One turning vector, and how many ticks it has turned
The counts run from 0 to 382.
[  4  -8 -11  -1  -7  25   5 -12  10  -7  19   1  10   0   4  -5   4   7
   2  15  13  -3  -2 -13   7   0  -7  -5  -3  37  10  10  20  -2 -17  24
   5  11   4  -1 -11  -2  -2  -3   4  13   0 -13  -7  10 -11  13 -11   3]
40
[ -2  -6  -9   5 -12  -4   8   2  -9 -18  16  -6   8   6 -29  -5   5  11
 -10  14  -8   4  -4 -12   2   1 -21   2 -11  -6   7   1   9 -10 -13   6
  -7  11 -14   0   7  -6   9   3  -3  -1 -35  16   5  -7   0  -4   4 -26]
52
[  8  -2  -5  16 -16 -10  24   7 -14  -9   1  17   7  19 -12   5  12  11
  -9 -18   4  15 -14 -12  17   0   6  -4   6  -8 -11   0  10  -9  -6  11
  -1  12 -20   3   2  -2   8  -7 -18   1 -20   5   9 -10  -6  18   3   2]
282
[ 16  -2   0   0 -13   4  14  -6  -4  -6  24   7  15  15  -3  21  -1  -6
   2   8  -3  -2  15   3  18   1   4  13  -9 -10  -9  11   0  -4  10  27
   8  21  -1  10 -11  -1   5 -10 -15  -2  -5   4  -7   0 -18  10  -4  10]
200
[ 18  -2  -6   1  14   1  -1   2  -5  12  -5   6  -3   1  -8   3  -8   1
  18 -21  -9  14 -16  -1  -2  -6   6  -2  13  -2  -9 -20 -11  23  23  -4
   6  14   4   9  -8  -6   7  -6  -1  -7  20 -22  -1  12   9   1  -8  19]
87
[  6   1  -1   0  17  -8  -9   4  14   0   6   9 -25  -9   3  11  -7  -5
  -1  15  -8   4  22   5  -1 -22   9 -12 -17  18  22 -11   0  -6  11  -1
   4 -21  -1 -16   9  11  -4   2  -1  -6   6  -3  -5  40  -6  -5  -7  12]
175
[-17  10   7  13  15  -4   6   9  -2  -8  20  -1   6  -9 -22  -3  -8  10
  -5  12   9   6   6   9  -5  -1 -12  -8 -11   5  32  -1  21  -6   1  -9
 -21 -11  -3 -11  13  -8   5  11  -1 -11 -12  12   5   7   9   2   9  -8]
336
[ 12 -11  -7   1   9   5  -9  -2  -2  -5  -3  -6   9  13 -15  -3  -7   0
  -5 -26   3   2 -19  -8   6  -4  -8   6  17  11 -24   3  -6  17   5   2
  11  11  -2   6  -4 -13  -2  -5   1   6   7 -31  19 -14  -1   9 -10  13]
300
[-13  -9 -15   5  -6   1  -6  -7  14 -10  22 -23  10 -22  -6   6  -8   8
  -7   1   5  -8 -13  -6   6  -4 -15  26   1  15  -8   9  -3  11   6   6
   7  -4 -16   9  19 -27   5  -9  14   5   1  -7  21   6  -8   6  -8  -2]
135
[ 20 -11 -24  -7 -11   5  -6  13 -10   4 -24   8  12  -2 -10  -3  29   1
  -3  -5   2  -8  10   8 -23  16   4   4  12   5 -14 -24   4   4  -3   6
 -11  17   0  -6   5  15  -5  -1  -1  -2 -13   6  -7  -3   7  -5  -1 -12]
314
[ -9  10  18  11  -5  12   7  -9  -2  -6 -14  -3   3 -17   3   6  11  10
  -3   1   2 -17  13  -5 -10   0 -10  11  13  -9   8   3 -22  18  -1 -20
 -14 -11 -12  -6  -4  -5   5 -23  11  -4 -12   8 -11 -12  15   7  16 -11]
82
[  2   9  19   1  -9 -11   1 -11  -7   2 -10  18  -3  -3 -11   0   0   8
  10   8  -9  11  16 -11  -6   2  -6   9   3 -14  12   5  -8  10   9  -7
  -8   3 -26  13  -2  -6   4  -5   7  -5 -22  34 -26   3  14  13 -12  -6]
264
[-13   5   3  -4  -6  15 -20   7  15 -17 -17 -20   6 -15   6  20   3  -5
  -1  11   1 -30  -4  -6   3  -7   0  18   1   0  -3   3 -23  11  -5 -13
   3 -10   0 -11   7 -12 -12  -8  23  -4  17  15  -9   0   1 -13   0   8]
144
[ 17  -1 -15   8  -7  17  29   6 -14  -1  -5  -6  10  10 -17  -8   5  10
   9 -11  -6   4 -15  -6   7  -7   0  -7   2 -10 -13 -10  -8  -1  -6  -7
 -19  17  -1  -7 -16  -9   8  -7  -7  -9 -14 -15   9 -12   1   0  11  -4]
69
[ -7   5   4  -2   2   7  16   5   6   2 -30  15  -9  -5  10  17  11  10
  -4 -11 -17 -10  -5 -11   9 -11   3  -7  -4  -7   4  -4 -21   7   4 -18
  13  -4 -15  -2 -15  20  18 -10  -1   6 -15  -1   1  17 -18  11  -5  11]
80
[ 12  13  14 -16 -24 -15 -15  -1  -1  -1 -12   6  -8 -10  11   3   0  -1
  -8   7 -10 -14  15   3  -4  12  10   6   2  -1  -7  13  -1   4  -6   5
  -9 -21  14  10  -4   8 -18  -2  16  17   3  13 -19  -7  -6  -9  23 -12]
375
[ -3   8  -8  22   1 -13 -12   1  -3  -6  17   2 -12  -3 -11 -14   5  23
 -10  -6   8  17 -15 -16   6  -3  -4  -1   1  17  -8   6  34 -18 -15  12
  -8  -1  -9  -2  10   1 -10  -4   1   5  -5  10  25  11  -5  -3   7  -9]
204
[ -6 -10 -18   3   2   5  11   1  19  14  15  -5  16  13   7  -8   8   2
  -1  -8  15   6   0   1   2  -4   9  22   6   5 -20   4   8  -7  13  22
   8  14 -19   5   3  -6   7   0  -1   0   4 -15  24  -3  -4  10 -20  18]
118
[ -2  -2   0   7  -5  -2   0  16  -2 -18  11  -1  10 -24 -11  17  12  14
 -11   1   5 -10  -2  23  -8  13  -7   1   6   0  16 -23  11   5   4  -6
 -11  -6  27   0  14   0   9  -5  -8   4  -9   3  -8  16  -7  -3  22 -13]
154
[  9   4  -9  -4 -12   8  -2  -1  -7  -7   6 -19  13 -11 -22 -22  14  17
   5   4   0  -4  10   6 -28   9 -11   8   3  -6  -3 -12  -1  11 -13  -2
 -37 -12   6   0  -3  -7   1 -14  10   5 -19  -9  -3   0  10  -8  20 -15]
234
[  6  -5  -6 -18  -6 -19 -17  10  -1  -8  -8  -2 -10   0 -11 -11  19   3
 -12   2  -6   7 -13   7 -11   1   0 -10  -1   9   3 -12   3  -2  -1  -8
   0 -18  20  -5  26  13 -10  27   5  12  -9  -3  -5   6 -14  -9  10 -17]
306
[-14  18  17   2   9  19  13   6  -3  -2   0   8  12  12   5  -3  11   1
 -11   9  10  -6  13  16  -8  10  -5 -22  -3 -10  15   6  -7 -11 -19  -9
  -2  -3  22 -25 -17  18   9  -1  -6  -5 -10  -7  -3  -2  -6  -2  17   4]
241
[ -1  -2   6   2 -12   4 -28  -5   4  -7   5  -1  -4 -14   6  19   9   1
  -5  -3   3 -15  -5 -16  -3   0  -3  29  -8 -10  -1   0  -2  17   5   5
   8  12   1  16  14   9   4 -21  12   7   6  18 -11   2   3 -15   9 -11]
215
[ -4 -15 -10 -15  22  -4  -1 -12   9 -15 -18 -23 -12   1   0  -6   1 -14
  -1   0  -9  -8  -6  -9  -5 -20   0  -8   3  12  -3   4 -19  13   5 -19
   7 -16  -8 -14  15  -6  -9   6   3  -3   1 -23  17  -2  -7  -5 -13   2]
308
[  4  -2 -10  -5  -3  -4   3  12  -9  -2  -2  -4  -3  10 -10 -10  12  11
   0 -17 -13  10 -27 -11  10   0   9 -18  -1 -12 -13   8  13  -6  -7  -1
 -11   8  10   0   5   9  16  -8  -4   3  -3 -18  26  14 -14  -1  -9  17]
220
[ -6   7  -7  19   4  -4   0   4  -7   4  -7   9   2  -4  -4   4  -6   3
  -9   6  14  -5  16   2  -5  -2  -3   7  11 -10 -18  -3  -8 -23  -1   4
 -13 -11 -31   0  -4 -20 -19   1   1 -12 -16  28   9  -9  16   6   1  -9]
345
[ 16 -13 -32   1  19   4  -7   2  -8   1   7 -10   1  -5 -19  -3   4   8
   3   1  -2  -3   9  -4  -9 -18  -8  18   0  15  -5 -14   2  29  10  -5
  -9   3 -15  -5  10  -2  -8  -6  18  -6  -3 -15  18  11  13  -9 -13  -2]
316
[ -8  -8   4   9   4   3  18  -1   3  -6  16   3   4  -2   4   5   4   3
 -16 -14   0  -3   9   3  12   3 -15   8  -8   5  -5  31   0  17   8  10
  20   7   9  13  -2  11  20 -26 -16  14  -1 -31  19  -1  -6   4   2   2]
381
[ 20  11  21   7  -4  15  15 -10   0  -9  10  -1  11  19  -8   3 -18  -5
  21   8  -5   9   4  -8  22  -9   9  -3   3   4  13  10   3   1  -4  15
  -5   7   8  -6 -18  -5  -1   5   5  -9  14  -2 -16  -3  -6   5  -7  23]
271
[-26  -7  -8  10   9  -6   3 -15  12   6  14  -1 -19   1  19 -11   5  -8
 -14   4  15   9 -10  -6  -1 -10   1   5  -7   5  -6   7   8 -20   0   5
   3   2 -30  -9  11  -2  -7  -8 -23 -15   5   7  12 -11   5  -4   7 -22]
196
[-24  -5  -5   3   1   4  -2  -4  23  -6   8  -1 -12 -22   7  11   2   5
 -11   6  -3  -9 -13 -15   4 -16 -14  13 -14  -4   6   2 -18  -1  -2  -8
  17   1 -13  -7   5  -1  16   1  16  -1 -11   6  21  12 -10 -11   2 -16]
64
[-12   7   7  -2 -21  -2   7   1  18  -6 -16   7   0 -10  25  19  22  15
 -16  -3   3 -23   2 -17   5  -4  -1  11  -3  11   2  12  -4   7  -4  -7
  21  -7   0   5   2  19   2  -7   8  15 -13  11  -6   3 -18   6   6  -6]
294
[ 10  -7  -9 -15   0  -9 -14  -6  -4  -7 -13 -10 -12  12  -1   0  15 -27
  -3   1 -13 -10 -24  -1 -15  -1   6  -4  -1 -16  -9 -16 -12   1   8 -19
   0   8  12  -8  11  10  -1   5  -6 -12   7   3   1 -15   8 -23   4 -21]
227
[-11  -5  -8  -4   2  15  16 -10   0  15   8   1  19   3  -9 -22   3   9
   9  -7  12  18  10  17 -16  17 -16 -10   9 -13  -5   0  -3 -21  -1   9
 -11  -5   2  -3 -11  -9  23  -5 -15  -2 -20 -18   3  -8   2  12  -4   3]
250
[ -3   9   0  23   2   7  30   9  -8 -16  -1  -1   7   8 -17  -5  -9   8
   9   1   7   7 -12  -1  15   2  16 -21   5  -2  -2   6  17 -17 -20  -1
 -25 -10 -14  -6 -11 -19 -13  -8 -19  -5   1   6   9  -2   1  12   7  11]
353
[-23   1   1   1   6  -7  14  -1   2  23  -1  15  -5  -2  24 -12   4  -6
  -8  -1   5   9  20  20 -11  14   1 -10  -3 -13  -7   9  -3 -27   6   1
   6  -5  -1  -7  -9  10   9   8 -25   1  -5   0  15  -9  -3   8   3 -13]
179
[  1   1  -1   4 -16  -2 -15   4   4 -14  34  -6   2  -7  -1  12   7   3
 -12  -2  -2  -3   6   5  -1   1  -6  30 -16 -14   0  -2  -3   9   7  19
  12  14  13  10  10   5   8 -16  -1  -1   3   7   5   2  -3 -18  17 -16]
216
[-16   7  14  -3 -11   7 -15   0   0  -3 -17  -5   0 -14   9   8   2   9
  -7   3   0 -16 -13 -12   5  13 -13  -5   3  13  17  12   6  17 -22 -17
   4   0  21   4   0   4   6 -15  15  21  10   0 -17  19 -14   1   6   1]
223
[ -5   5  -8  -5   3  -2 -18   4  -1  -4 -28 -10 -16   0  -6 -14   2   0
   5   4  -7  -1 -24 -26   2 -11   6  -2  -1  -2 -12  -5 -10  -9 -18 -16
 -11  -2 -24 -11   3  -3 -16   9  26  -3  -1  23   5   5   4  -7  -9 -11]
62
[ 16   6  10   3 -11  -2 -11  -9  12 -22  34 -14   4   5 -11   8 -13   4
  -5   1   2   0  -1   2  11 -11   3  18   3  17  12  -5  -3  -1   0  12
  10 -19  19   0  24  -7  -7   1   6  -1   7  -4  -6   4 -12  -5  21  11]
287
[ 10   5  -4  11   6   8   1  -3 -10   9 -22  10 -13 -12   6  14  -7   3
   1  -8   0 -14  -4 -21  12  -8   2  -3   4  -4 -17   1 -15  17  -3 -12
 -13   4 -20   9 -25  -4 -11 -21   3  -1   2   4   3  -1  18  -5   6  -2]
0
